(in the rows, 128 means zero)
A single turn carries every row of the set below to another of its rows. Some are shown first; where does it send the rows asked next?
vedi: [150 136 124 165 172 107 130 119 137 102 126 124 156 149 104 126 126 121
 156 147  93  84 120 163 100 126 134 124 150 139 134  89 149 151]
refu: [155 137 162 108 150 144 136 154 108 138  99 143  87 146 139 104 151 118
 148 105 144 148 155 108 146 114 144 139 144 136  69 119 105 120]
tep: [102  93 103 142  91 160 138 118 134 119 128 109 128 138 143 123 114 124
 131 112 134 120 153 139  95 159 148 141 161 180 146 155 135 120]
zotek: [125 105 134 155 135 110 173 153  97 117 161 109 126 101 117 151  88 135
 137 143 164 115 158 127 100  89 124 103 143  98 139 122 140 126]
Linu: [154 160 128 109 127 105 124 156 122 150  96 110 139 154 154 145 165 126
 106 118 140 112  94 173 135 131 105 115 111  98 125 102 120 146]
mezam: [156 171 116 126 132 117  89 152 110 155 109 132 150 121 160 126 115  98
 140 113 114 128 121 112 123 101  92  83 135 147 152 135 143  91]
kot: [107 150  98 102 127 110  94 101 119 114  97 144 189 159 154  95 100 107
 151 142 137 105 133 120  99 121 117 121 123 111 140 159 130 142]
dof: [107 135 161 134 152 176 118 145 147 114 158 120  96 156 105 137 108 145
 137 107 155 149 149 161 146 121 104 120 149  81 108 126 105 110]
Sela: [117  99 104 131 172 121  88 102 149 143 136 125 150 103 100 154 115 132
 157 138 108 116 149  91 118 132 118 122 123 159 127 159 141  99]
zek: [121 132 130 124 128 129 155 131 109 129 131 116 131 151 119 117 146 118
 110 163 143 135  97 109 150 128 154 153  98  66  92 128  83 154]
ditor: [100 130 149 153 108 150 140 130 106 100 134 130 101 146  95  94  78 133
 116 136 102 170 117 127 128 116 159 171 133 121 143 121 109 138]
kur: [156 159 119  96 119 128 125 178 128 132 110 138 126 145 149 147 154 139
 100 137 127 125 101 182 144 142 118 116 109 108 114 100 128 142]
bal: [134 103 109 128 170 135  81  93 156 135 134 124 135 111 112 166 123 141
 155 147 135 125 155 101 116 144 126 104 143 158 138 155 148 101]
pidel: [129 103 161 131 154 132 137 144 107 136  89 145  97 153 155  95 151 111
 123  89 133 125 150 117 126 113 154 123 147 134  72 131 105 115]
degek: [119 126  96 110 139 126  87 133 132 120 104 131 177 178 158 103 110 101
 160 163 145 110 130 102  93 108 124 132 140  91 137 146 119 156]
denan: [108 128 179 124 154 172 102 109 131 107 161 120 114 168 118 155 128 152
 130 114 151 150 145 141 128 110 123 106 146  86 126 115 105 100]
luru: [107 129 134 177 105 163 143 127 130 119 124 124 109 126  91  99  83 126
 119 134 106 175 100 112 115 136 139 155 132 125 153 113 101 131]
vigen: [130 134 147  85 124  84  97 126 106 122  49 133 128 134 128 125 128 132
 129 125 140 147 153  98 131 130 126 156  97 117 135 107 149 121]
Mub: [140 128 110 163 147 108 126 105 123 120 159 127 182 138  95 116 122 108
 160 126  98  99 114 139  94 132 134 110 144 151 138 100 138 156]
Bev: [ 93  84 105 123  98 147 133 124 142 113 145 122 114 128 121 143 104 125
 161 119 135 120 169 161  95 161 140 151 154 154 139 146 118 144]
zuv: [122 124 112 128 128 148 141 140 120 131 139 113 124 125 120 130 141 122
 102 168 138 138  94 118 133 120 127 179 112  76  77 132  83 154]
kabaf: [133 146 137 123 149 129 154 131 103 129 127 112 126 140  96 122 142 114
  99 155 137 130 118 105 160 121 139 170 100  75  86 135  88 134]
famu: [172 171 122 114 140 108 100 159 111 163 116 136 128 104 156 135  98 111
 124 139 140 114 108 113 137 107 129  92 130 135 143 148 138  84]
pek: [119 147 156 148 105 163 142 154 113 114 141 130 104 145  88  95  80 114
 132 126 106 162 127 136 119 119 153 162 137 119 153 117  88 135]
Dosi: [163 158 115 135 155 107  93 170 113 153 111 123 150 120 155 134 105 119
 123 130 134 123 122 114 130  99  93  77 134 145 140 151 149  98]
tiguv: [ 97  88 114 129 106 158 132 116 141 122 128 126  99 124 130 129 110 128
 147 118 130 124 170 150  75 133 156 155 165 164 146 145 127 132]
Reg: [136 116 116 102 164 132  90  85 152 157 132 111 151 121 112 163 120 159
 130 131 132 113 136 102 117 141 136 125 130 161 142 167 149  99]
Vuv: [146 163 115  87 118 115 140 143 118 143  93 122 140 152 152 149 168 127
 107 114 148 121 126 162 144 147  97 109 108  98 119 114 128 145]
Nufaz: [131 102 141 114 131  78  91 122 103 120  59 131 118 144 124 122 100 137
 130 111 140 164 129  99 141 139 116 141 115 106 140 101 147 149]
Zesu: [109  89 125 168 127 116 153 166 122 128 176  92 135 104  91 148 106 116
 132 126 150 111 157 134 101 109 119 123 139  95 138 113 132 120]

kur goes to famu
vedi goes to zotek
kot goes to Mub
Now these:
Sela goes to Bev
zek goes to Linu

A single turn carries every row of the set below to another of its rows. Some are shown first; where does it send the rows asked next?
Vul: [134 115 124 151 104 141 147 105 133  94 115 114 123  85 155  96  75 124
 128 101 119 147 112 165 152 135 119 109  80 171 141 157 139 142 145 155
 153 177 139 106 114]
faz: [100  88 143 152 144  74 159 127 117 129 138 127 176 109 141 112 152  99
  96 145 115  96 114 104  63 126 148  94 148 125 141 142 140 132 106 153
 113 126 129 127 131]
Zoz: [110 123 128 150 156 100 121 160 124 116 133 130 147 133 104 113 156 111
 104 159 120 108 124 157 124 140 126  96 168 100 127 117 140 157  85 118
  78 130 152 172 133]
kego: [103  94 137 156 136 122 137 137 109 128 129 175 163 146 146 126 164  99
 117 142 161 120 165 117  66 121  94  72 156  95 140 126 105 135 102 129
 133 150 144 106 107]
temab: [137 121 112 128 118 128 144 115 124  99 122 104 111  93 146 102  80 116
 134 107 104 147 113 167 147 134 120 115  66 170 152 160 160 164 131 139
 142 175 129 121 108]
zulis: [103 107 149 135 149 115 105 149 125 137 132 118 105 131 139  90 147 127
 103 173 146  98 178  68 115  97  97 103 136 134 120 151 134 112 102 156
 114  87 131 120 115]
voseg: [133 111 121 148 104 141 153 104 132  96 115 116 126  86 154  94  74 125
 128 105 116 145 114 165 147 132 116 108  78 171 141 156 142 146 141 154
 153 176 138 110 113]
vuz: [132 113 124 150 101 141 149 107 132  97 113 115 129  86 155  92  75 123
 127 102 118 141 113 165 150 136 118 112  77 177 141 156 136 144 141 152
 155 178 139 109 114]
bor: [137 105 111 137 124 136 150 123 116 111 126  93 101  92 142 110  60 130
 124 102  99 141 109 158 118 126  99 119  70 151 150 151 155 156 134 152
 155 182 134 110 109]
vorak: [116 109 148 134 145 120  98 152 132 132 128 116  90 139 137  95 143 123
 108 171 142 116 170  62 130  94  95 105 139 124 117 144 130 108 114 158
 118  80 127 117 117]
Zono: [127 117 115 126 118 132 140 112 119 103 127 108 123  90 154 102  83 115
 134 106 112 141 118 169 143 141 120 117  67 174 154 165 153 163 130 138
 145 177 133 121 109]
tozol: [143 121 113 126 114 135 136 116 126  96 121 105 104  96 152 104  80 112
 137 104 104 159 110 163 159 134 119 115  70 169 150 157 153 160 137 138
 146 171 129 118 113]
vopi: [136 113 122 150 105 139 153 106 134  93 116 112 123  85 152  92  75 124
 127 102 112 143 114 164 149 133 121 105  80 172 141 156 144 143 141 154
 152 175 137 111 114]
sol: [124  86 124 159 143 102 166 131 117 115 128 159 142 147 119 121 155 103
 110 145 138 114 162 108  63 111  97  56 151  90 140 121 126 141  94 134
 128 139 128 121  95]
gaku: [128 130 131 153 143 118  95 170 138 107 123 130 124 147 109 126 152 101
 115 154 119 150 110 144 163 134 117  98 174  87 122 103 126 141 108 122
  89 118 155 157 143]
gop: [134 123 118 128 112 143 126 116 123 103 123 108 115  94 158 107  82 112
 140 103 115 161 111 165 159 139 114 123  70 168 152 159 147 158 137 137
 150 173 132 112 118]
Gonus: [114 112 125 137 115 148 129 125 108 120 127 105 119  88 162 117  69 125
 130 101 116 146 112 164 119 136  97 134  73 157 151 158 141 152 138 148
 159 189 144  99 120]
per: [146  97 128 162 129 129 125 147 134 108 115 163 116 168 128 138 149  93
 128 140 139 170 145  97 117 101  85  66 164  73 135 103 103 125 123 138
 144 124 135 101 112]
mena: [143  88 128 154 145  69 168 133 137 110 129 111 132 126 116 119 138  98
 100 143  84 123  99  88  94 107 141  75 152 106 136 123 148 130 115 162
 114 105 118 132 125]
zum: [153 101 136 159 125 101 127 144 146 108 120 115 115 140 133 137 137  83
 117 138  96 171  83  79 134 107 131  90 159  95 131 110 124 110 140 164
 127  99 126 113 143]
lepi: [141 111 113 139 116 144 137 127 123 109 124  93  94 101 145 119  58 125
 130  98 101 161 106 156 136 125  95 121  75 146 148 147 150 150 141 154
 158 176 135 106 114]
keri: [130 123 122 151 152 101 120 165 135 104 127 121 125 142  96 119 150 109
 106 159 108 129 115 147 144 130 125  87 167  88 122 107 140 150  92 125
  83 120 146 171 130]
Zofu: [114 104 146 136 149 115 106 151 129 130 132 114  95 133 131  89 143 127
 104 172 139 104 176  64 121  92  98  97 136 127 117 146 136 113 105 160
 114  81 127 120 113]
Vode: [123  92 150 126 157 129 136 139 100 105 159 113 133 136 124 140 153 124
  94 170 109 112 178 118  98 100 116 108 128  66 113 137 127 131 110 115
 126 101 137 170  94]
suz: [129 115 121 138 113 152 126 125 118 114 124 103 105  99 160 119  67 122
 130  98 112 160 107 159 134 132  93 131  76 152 150 150 140 148 144 150
 161 182 145  99 121]
sabom: [130 105 157 128 144 154 100 151 109 105 151 119 122 148 137 153 153 113
 109 167 121 153 165 111 132  98 108 121 135  60 109 126 107 113 129 121
 141  94 146 154 107]
lam: [107 135 140 150 141 126  82 170 129 119 126 142 147 139 129 124 158 100
 116 154 139 141 116 154 152 142 117 110 174  95 124 112 116 141 103 118
  90 130 162 152 147]
peli: [100 108 151 135 144 124  93 154 120 140 130 122 109 131 148  90 149 125
 106 171 150 105 178  68 118  99  95 110 138 135 121 152 128 109 108 156
 117  88 133 114 119]
mep: [101  99 161 124 155 141 118 141  92 118 162 127 153 133 143 144 162 119
  99 168 129 112 181 125  94 107 114 125 128  74 114 143 116 127 113 112
 131 111 147 161 100]
daga: [121 108 117 137 123 137 146 119 110 117 129 100 117  86 153 110  69 131
 123 101 111 134 115 165 108 132 102 127  71 159 153 160 153 159 129 148
 154 189 138 108 112]
zev: [124 122 117 129 115 139 131 116 119 106 122 110 126  91 163 105  87 113
 139 104 118 150 116 171 149 143 117 125  68 175 153 163 149 160 134 136
 147 179 134 114 116]
Vek: [116 102 141 161 126 138 113 143 120 124 125 176 146 158 153 138 160  91
 128 137 162 156 155 109  98 113  87  81 163  89 139 115  90 123 120 131
 146 138 145  95 119]
boto: [ 96 127 139 149 148 114 100 162 117 122 135 140 162 131 124 117 163 105
 111 157 140 115 126 160 131 147 122 107 172 102 128 120 124 149  94 116
  86 136 162 160 141]
Nik: [137 112 121 152 101 141 151 107 133  93 114 114 121  87 153  94  76 124
 128 104 114 146 112 165 153 132 120 108  78 171 139 153 139 142 143 155
 154 175 138 108 114]
bol: [ 84 104 160 154 127 107 115 134 112 143 134 146 188 114 173 123 161  90
 111 139 143 123 113 109  84 135 136 119 157 128 138 139 111 119 125 147
 126 130 146 104 151]
zavum: [108 106 165 127 143 157  96 147 100 118 155 128 143 139 152 148 160 114
 109 165 133 135 175 121 117 106 106 130 137  72 114 138 103 115 126 114
 139 105 153 149 110]
rav: [107 110 152 134 142 125  88 154 128 136 129 123  99 137 145  96 145 120
 109 169 150 119 173  66 131  96  95 112 141 130 117 146 124 105 111 157
 120  81 131 112 122]
lesu: [118 115 153 156 118 125  95 146 131 130 124 142 150 134 170 139 148  77
 124 134 132 172  93  93 128 124 129 115 166 107 135 121 101 104 148 155
 136 114 143  95 158]
popo: [149  86 118 161 139 106 159 139 132 105 121 150 111 160 109 130 147 101
 115 143 124 142 151 100  94  98  91  49 153  75 136 105 122 136 109 136
 131 122 126 121  98]
vela: [142  97 149 129 153 138 125 145 111  99 152 108 114 148 122 145 149 119
 101 165 103 136 166 110 120  93 113 108 130  59 110 127 123 122 120 123
 132  92 139 164  95]

mena goes to zum
zulis goes to Zofu
lepi goes to suz
Now these:
kego goes to sol
zavum goes to mep
keri goes to gaku
gop goes to zev

A single turn carries every row of the set below to another of its rows. Some are shown first; where does it send the rows asked next?
Rika: [141 152 125  90 109 140  95 102 127 163 147 120 136 120 133 170]
bup: [146  84 130 147 111 142 133 137 141 103 109 110 147 130 132  81]
lut: [130  96 142 137 162 124 165 126 169 122 119 116 134 150 134  86]
fam: [135  72 133 152 110 121 125 126 129 108 111 112 133  95 129  95]
ratob: [144 160 145 113 104 110 123 116 117 168 108 128 156 145 130 177]
fol: [135 145 132  90 115 153  90 109 121 166 156 117 137 117 141 158]
moz: [139 163 121  90 107 145  93 102 129 157 145 117 134 140 133 160]
Zom: [135 114 138 128 164  90 156 113 164 100 111 110 113 140 126  98]
Fezi: [143 144 110  69 132 132 116 119 125 146 174 124 127 120 156 138]
pozek: [117 168 148 114 101 132 102 117 102 160 112 115 141 173 139 138]
gubel: [161 143 153 112 128 137 155 116 143  91  86 132 155 129 115 125]
pom: [119 101 145 159 148  83 162 152 119 167 110 130 127 135 126 125]
tove: [107  96 136 139 154  82 152 101 150 115 103 108 104 115 131 107]
zab: [116 149 171 102 126 140  94 133  85 160 136 109 138 135 155 133]
pum: [142 140  97  84 121 135 137 115 148 171 162 137 143 116 142 150]
sapu: [131 113 138 125 167  95 163 118 162 102 105 105 116 140 133 101]
Deni: [116 149 101  80 113 126 101 101 117 147 165 122 113 132 152 127]
Zat: [144 135 100  83 115 134 131 115 139 168 166 136 145 126 148 152]
Luf: [115 147  86  96  99 132 122  96 140 170 150 134 126 135 138 136]
poso: [105  74 142 152 148 115 155 111 156 142 119 122 125 122 132  93]
sul: [166 105 124 137 116 116 137 132 148  82 100 109 140 133 123  97]
fodo: [137 148 112  69 140 135 120 122 131 149 172 123 126 109 153 131]
Funu: [154  93 127 140 114  96 128 120 135  87 100 110 127  99 121 109]
Lepok: [123  93 140 137 161 125 170 127 167 126 111 113 133 146 139  92]
gib: [112 123 136 157 140  68 150 140 115 147 100 122 110 153 121 117]
Tev: [142 141 169 101 129 118 114 133 100 168 130 122 151 106 146 172]
Vuni: [119 131 148 143 160  84 147 157 110 133 112 113 110 162 132  99]
bisib: [112 154 151 160 128 128 101 147  86 123 126 150 127 135 109 130]
manis: [109 155 100  81 118 131 104 102 123 147 161 120 109 128 148 117]
lun: [136 129 162 113 131 112 131 101 114  89  92 128 128  81 116 130]
kul: [126 109 157 145 168 100 159 171 115 151 123 120 128 143 138 107]
Pebo: [134 155 128  89 112 159  89 110 123 159 153 114 135 137 140 148]
bafel: [123 117 152 135 109 174 146 115 134 121  91 137 162 139 122  99]
Goti: [123 150 142 169 117 131 117 146 102 136 119 161 145 145 103 143]
fami: [ 99 104 162 136 111 150 122 100 106 118  98 131 133  90 124 104]
pobe: [133 153 161 147 146 124 108 159  90 116 134 151 135 121 112 140]
Tulu: [110  93 138 143 151  80 147  98 151 119 109 115 105 112 124 105]
Gigek: [ 99  77 138 150 148 112 160 110 154 139 109 115 122 121 136  98]
Sivo: [144 149 151 156 136 127 126 158 107 131 127 161 152 129 105 153]
gir: [119 140  90  96  95 130 117  96 132 168 157 135 129 137 144 141]

bafel goes to fami
fodo goes to pum
gir goes to Deni
Now these:
moz goes to Pebo
ratob goes to pozek
bup goes to fam
Goti goes to bisib
tove goes to sapu
pom goes to gib
poso goes to Tulu

A single turn carries every row of the set below to another of its rows. Some are shown first; where does it send the rows asked next?
nuvos: [146  96  87 102 148  87 110 130 106 196 116 117 172 117 139 123 119]
Bof: [120 153 114 110 139 163 120 165 129 188 118 156 183 116 100 137 122]
bavib: [ 89 141  95 156 123 145  89 103  91 162 102 138 142 136  95  97 110]
feb: [109 136  94 130  84 138 120 120  95 157 100 134 141 157 106 156 135]
naki: [135 134  65 107  91 100 149 104 166 182  83 157 120 133 146 115 142]
Buz: [103 148  67 123 136 116 106  64 179 168  73 118 119 103 109 130 149]
bil: [155 105  91  99 153 113  96 120 124 222 111 117 182 108 150 127 121]
ler: [ 81  90  92 145 116  92  94 113 111 161  87 151 149 106 105 127 133]
Ludu: [ 89  97 108 137 139 119  86 129 123 193  89 168 176  79 111 124 128]
zemi: [142 110  74  97 144  75 131 112  97 180 106 111 150 123 131 130 129]
Rop: [126  99  89 117  88 103 129 140 136 197  94 182 155 124 150 110 128]
lome: [127 109  73 116  82  90 140 122 143 177  90 167 132 136 146 111 135]
kekos: [105 180  81 138 144 160  99  78 139 165  95 121 126 129  95  96 119]
sez: [124 157  80 127  90 148 110  96 141 161  99 109 128 166 113 152 139]
fefi: [108 135 111 123 110 144 124 153  90 171 110 158 168 133 100 149 126]
nok: [147 130  67  89 144  90 136  84 108 187  92 105 136 121 135 142 138]
rol: [135 173 100 107 142 173 110 141 176 192 117 131 170 123 109 134 126]
nen: [110 154  84 114 159 142  98  81 190 200  76 136 146  77 115 128 144]
tiral: [103 128 106 120 160 143  88 114 162 211  84 161 176  66 115 125 133]
Pusas: [ 95 158  83 150 126 143  95  85 116 153  98 122 124 141  94  96 115]
Zomo: [142 138  87  98 113 136 134 120 175 223  83 179 153 102 155 116 136]
vid: [142 149  71  97 106 123 146 102 183 204  79 163 131 116 151 116 142]
sumov: [137 175  85 116 117 166 105 107 181 179 107 108 143 149 115 140 134]
pob: [ 91 144 109 149 138 162  86 116  94 181 101 153 160 116  97  98 108]
barem: [106 185  94 131 158 176  96  91 140 186  96 136 144 110  97  97 116]
Rul: [ 89 116  71 139 114  91 104  78 138 149  77 126 120 118 105 129 144]
Dufa: [156 139  74  85 146 116 121  74 124 213  88 105 146 112 146 147 142]
kuli: [101 166 108 137 155 178  89 110 118 193  99 152 161 104  98  98 110]
lorum: [134 114  95 108 104 125 126 139 151 219  90 188 165 105 155 112 129]
rere: [160 127  85  91 151 127 101  93 133 230  96 112 168 104 155 140 132]

Zomo goes to vid
barem goes to kekos
Now these:
nen goes to Buz
sez goes to feb
zemi goes to nuvos

